(in the rows, 128 means zero)
Y: 5 groups of rows, each row roughly a mix of its group's hidden directions
Y (160 x 10)
[[164 132 135 114 134  67 146 153 144 136]
 [ 91 108 183 140 143 119 123 132 100 151]
 [132  96  72 121 152 141 110  97 144 120]
 [120  99 128 143 160 118  93  88  90 125]
 [127  81 156 145  98 141 152 166 124 115]
 [104 130 143 126 159  82 132  81 113 145]
 [ 94 128  87 141 129  99  88 133 124 162]
 [132 101 168 154 111 164 142 158  99 120]
 [109 135 123  98 151  85 120 131 146 177]
 [117 155 108 116 130  97 151 142 172 167]
 [137 187 112 116 115 153 113 163 143 137]
 [120 157 156 153 119 149 148 126  97  80]
 [127 144 112  97 132  77 143  85 146 131]
 [108 114 111 159 127 148 111 150  70 141]
 [171 118 143 149  73 129 125 141 115 104]
 [108 132 168 122 170 130 132 164 110 162]
 [155 135  91 122 124 159 153 101 107  88]
 [166 121 145 126 118 121 157 176  90 123]
 [130  90 127 120 119 105 184 151 142 153]
 [115 121 151 149  91 132 115 165 170 154]
 [125 101 118 172 116 132 107 100  82 111]
 [132 120 168  95 109 138 105 176 146 114]
 [115 113 130 123 145 103 136 102 187 160]
 [114  93 176 137 146 142 150 122 109  92]
 [108  85 117 153 121 166 145 128 103  94]
 [129 151 105 111 116  99 169 112 172 146]
 [147 111 111  93 123 170 173 128 152 126]
 [164 105 107 124 126 154 125  90 114  85]
 [ 85 153 126 139 131 139 116 152 139 182]
 [111 115 119 127 111  91 153 147 181 151]
 [109  86 172  95 147 127 117 137 134 156]
 [131 113 179 134 109 151 148 177 128 133]
 [131 124 187 132 112 165 155 128 145 109]
 [131 144  95 122  87 112 133  89 169 125]
 [106  70 144 123 144 148 108 126  99 150]
 [151  95  81 134 131 168 120 115 137 101]
 [120 134 174 107 114 113 148 172 135 163]
 [133 175  95 116 101  87 129 120 128 154]
 [111 108 162 105 145  96 147 109 174 132]
 [140 124  82 139 149 134 105 118  77 107]
 [132 164 129 103 123  84 142 109 171 142]
 [ 94 134 177 118 138  95 129 145 127 166]
 [116 125 123  91 130  94 125 113  90 175]
 [123  93 193 135 110 123 120 137 115 109]
 [125 155 138 168 158  99 121 113  86 109]
 [123 171 127 115 121  76 126 143 141 165]
 [153 114  84 138  81 145 146 123 109 105]
 [132 175 121 118 118  97 150 151 171 143]
 [121 105 149 103 166 135 115  87 167 131]
 [132 137 149 141  84 156 156 152 170 128]
 [141  79 164 136 129 152 148 128 115  89]
 [138  98 168 149 128 140 148 164 104  94]
 [119 160 113 100 139  84 133 129 166 158]
 [115 124 147 113 126  79 135 164 156 162]
 [136  61 128 109 116 115 138 119 153 150]
 [110 142 142 155 164 154  97 131  84 142]
 [124 138 138 116 164 128 110 157  71 150]
 [104  97 171 110 167 109 113 126 136 153]
 [108 102  94 129  99 106 130 172 142 157]
 [106 103 148 114 158 116 128  69 115 137]
 [127  95 148 136 154 143  84 118  86 113]
 [137 116 142 123 133 119 148 197 156 136]
 [123 151 109 159  94 108 154 176 128 138]
 [116 118 130 163 144 157  98 123  78 105]
 [100 127 156 153 129 160 113  86 104 101]
 [ 97  94 158 103 161 113 119 122 143 163]
 [101 137 187 146 134 100 147 135 109 147]
 [126 173 113 139 133 107  73 150 115 132]
 [129 128 147 119  84 118 151 116 186 128]
 [129 136  98 153 116 143  85  91  91 127]
 [116  97  99 142 117 115 125 116 107 187]
 [120 168 109 112 126 102 162 123 170 154]
 [148 145  96 113 113 103 150 178 154 140]
 [147 142 102 125 101 106 177 139 167 129]
 [122 120  66 111 142 108 130 107 122 164]
 [136 150 112 144  76 154 157 119 159 112]
 [141 152 133 133 106 135 156 180 170 131]
 [139 115 173 104 112 131 145 166 157  99]
 [150 129 136 148  91 153 153 150 112  81]
 [140 180 145 145 112 110 158 147 159 112]
 [130 112 180  98 126 131 119 178 122 121]
 [147 126  96  86 157 138 111  85 112 120]
 [163 131 138 105 142 105 153  87 118  89]
 [130 126  73 110 127 133 128 143 127 182]
 [108 132  76 118 128 137 117 104 166 161]
 [161  96 138 103 116 139 146 116 170  94]
 [146 162  80 146 116 108 151 123 161 114]
 [ 83 133 149 145 167 120 113 153 140 162]
 [112  79 184 120 113 136 115 132 115 136]
 [106 121 174 157 123 127 133 131  74 138]
 [154 114 100 143  71 133 160 134 140 117]
 [101 119 146 107 146 120 126  61 126 138]
 [108 118 114 158 115 147 112 133  65 143]
 [172 109 106 109 115 154 160 135 125  90]
 [150 110 117 139 118 160 138 110 100  72]
 [118 176 135 131 134  92 139 139 178 133]
 [114 118 120 150 123 145 107 186  89 139]
 [167  85 115 139 135 125 108 113  98  92]
 [112 110 106 124 163 147 150  97  94 164]
 [115  84 110 137 126 167  99 134  89 138]
 [104 165 181 131 117 106 122 159 131 140]
 [119  87 150 135 145 130 110  83  92 110]
 [111  85 145 134 157 151 101 117  85 136]
 [107 137  95 137 156  99 101 150 104 167]
 [122  87 138 119 134  97 159  77 136 124]
 [143 169 150 126 124 161 134 144 110  78]
 [109 113  79 139 146 124 103 114  82 117]
 [137 144 127 109 106 122 171 164 174 137]
 [ 87  97 157 134 167 124 129  94 119 142]
 [145 136 102 124 106 127 157  80 132  85]
 [ 86 113 138 126 144 113 102 118  86 165]
 [133 171  96 154 133 139  98  91 124 106]
 [126 120 144 103 157 143 115 157  76 156]
 [126 159 114 112 150  91 136 182 142 138]
 [108 152 160 144 126 113 176 120 110  91]
 [ 99 107 152 122 168 117  98 114 103 163]
 [102  85 162 147 143 140 119 115  85 137]
 [132 179  89 147 138 115 125 108 156 104]
 [120 138 169 139 109 157 149 179 123 108]
 [129 140 147  99 150 114 134  73 165 122]
 [ 87 158 166 140 141  88 123 133 132 151]
 [114 114  90 129 141 122  67 126 115 153]
 [166 140  94 119 102 110 169 121 156 111]
 [145 149 155 112 130 109 142 183 142  97]
 [108 132  88 115 147  93  95 122 128 169]
 [123 152  90 120 162  82 122 119 103 149]
 [135  96 156 134 150 166 132  96 112  91]
 [147 144  78 134 120  95 141 149 160 153]
 [128 130 105 119 113  93 121 161 166 172]
 [164 144 126 123  94 128 147 152 165  88]
 [145 124 151 130  91 134 139 126 172  81]
 [118 157  84 147  96 132 128 150  85 127]
 [154 129  95 151  81 129 142 105 161 114]
 [120 143  84  98 140 102 118 130 148 174]
 [129  75 133 129 106 109 162 144 165 128]
 [151 153 101 140 128 171 126  86 134  98]
 [122 165  80 128 125  84 133 121 136 155]
 [ 97 153 109 123 153 119  98 133 127 182]
 [157 151 121 119 104 124 162 123 176  96]
 [ 89 133 182 131 143  98 116 122 110 149]
 [133 136 120 159 104 144 168 180 139 143]
 [147 158  87 144  94 155 130 157 123 105]
 [163 147 108 140  82 131 152 162 125 106]
 [111 148 111 116 144 110 116 158 143 188]
 [157 109 124 125  79 151 154 120 162 106]
 [105 148 111 123 158 126  80 130  98 162]
 [155 166  90  91 123 127 121 104 157 138]
 [116 158 180 151 110 126 139 170 138 124]
 [135 105 125 114 134 119 130  55 119 111]
 [180 156 112 113  97 128 141 101 132 102]
 [102 141  91 126 129 108  87 124 142 172]
 [103 135 124 167 130 170 115 118  85 106]
 [126 159 102  91 130  83 121 103 117 156]
 [168 155 101 138 104 135 153 124 153  89]
 [115 139 127 104 163  85 101 119 132 170]
 [126 159 133 113 171 118 115  79 111 106]
 [108 150  86 146 129 105 110 125 138 179]
 [167 137  84 137  95 160 133 120 137 103]
 [148 153 121 144 105 138 150 189 136 110]
 [112 110 146 161 135 137 125  66 108 115]]
the two rows of each list that fit no group, in list order (the others fit one group, some only roughly)
- q568: [120  57 151 130 145 142 126 118 110 120]
- q590: [113 123 121 130  99 118 159 163 167 167]
- q347: [123 149 104 112 154 119  93 163 103 166]
- q275: [128 133  74 138 111 105 145 118 171 149]
- q325: [121 127 123 101 180  89 123 111 151 155]
- q936: [133 105  85 127 133 151  97 101  85 118]
- q970: [162 151 116 119 161 126 106 104 102  85]
- q427: [115 172 149 126 164 160 104 143 101 138]
- q382: [141 145 114 155 129 149 138  74 126  87]
- q365: [103 140  95 128 111  86 133 141 133 176]
- q273: [121 127 124 157 117 162 130 161  77 102]
- q633: [109  97 168 131 148 152 111 106  84 131]
- q477: [135 114 128 109  90 161 102 115 177 115]
- q95: [137 100  79 141 140 134 103 113  83 137]
 -> q427; q95
- q171: [121  82 157 118 107 158 119 172 128 139]
- q809: [124 107 155 135 116 135 167 103 169  93]
- q350: [143 154  91 135 122 135 157 102 169  97]
- q971: [144  96 135 111  81 159 142 158 122 103]
- q675: [107 108 142 164 126 167 101 128  91 105]
- q964: [146 138  92 156 126 113 128  78 104 101]
- q579: [ 99 117 103 100 148 105 141 150 149 175]
- q49: [101 165 127 137 167 124  86 113 104 145]
- q132: [157 124 132 125 121 151 171 168 164 112]
- q840: [172  93 100 112 102 116 148 106 143 107]
- q921: [165  87 115 123 105 116 166 132 148 102]
 -> q971; q132
- q516: [129 180 101 133 128 134 132  96 173 128]
- q208: [137 137 116 160 120 169 120 126  98  78]
- q400: [135 114 141 149 105 179 110 152  99 100]
- q571: [152 131  83 143 121 125 145  72 121 113]
- q260: [137 143  77 119 122 109 121 163 134 171]
- q323: [122 150  73 113 110 117 118 145 112 169]
- q422: [150 168 106 131 155 147 116 136  76 126]
- q806: [138 104 112 106  95 116 168 117 170 147]
- q371: [141 123 150 108 129 118 138 179 167 162]
- q960: [108 148 167 125 116 121 130 183 151 148]
 -> q208; q571
- q876: [144 121  82 149 101 172 134 119 119  98]
- q730: [156  90 113 112 113 178 113 136 113 104]
- q285: [130 158  88 120  98 118 138 129 168 164]
- q284: [125 117 166 134 111 175 114 162 103 106]
- q992: [115 105 146 164 121 149 110 179 100 130]
- q346: [141 175 105 135 118  89 162  99 127 127]
- q421: [170 151  70 137 113 118 123 117 132 112]
- q786: [122 125 118 128 145 131  80 137  77 161]
- q79: [127  93 154 122  98 104 138 178 132 152]
- q76: [106  68 164 121 133 135 106 132 122 149]
- q342: [131 135 160 123 180 132 116 124  95  89]
- q121: [124  87 169 111 145 143  95  96 123 142]
- q929: [111 161 148  93 156 111 147 119 149 168]
- q897: [137 132  61 145 135 101 133 104 119 145]
- q619: [124 180 158 136 150 133 150 149 115  92]
 -> q121; q897
- q969: [120 141 112  93 152  81 118  91 143 148]
- q628: [154 122 164 117 122 175 134 131 103  90]
- q966: [111 130 147 124 177 152  79 137 116 146]
- q145: [154 122 134 162  98 151 129  89 112  90]
- q548: [146 178  77 137 113 150 124 114 132 118]
- q527: [121 137 113 126 138 137  84 140  71 153]
- q278: [130 139 151 168  89 152 162 149 138 106]
- q89: [ 91 141 140 113 137  82 142 131 150 170]
- q770: [118 109 169 105 165 109  94 144 121 154]
- q982: [150 120 110 141 111 147 123  66 123  96]
- q944: [113 129 131 101 150  82 118 153 114 173]
- q807: [102 138 161 116 166 117 124  76 114 117]
 -> q982; q944
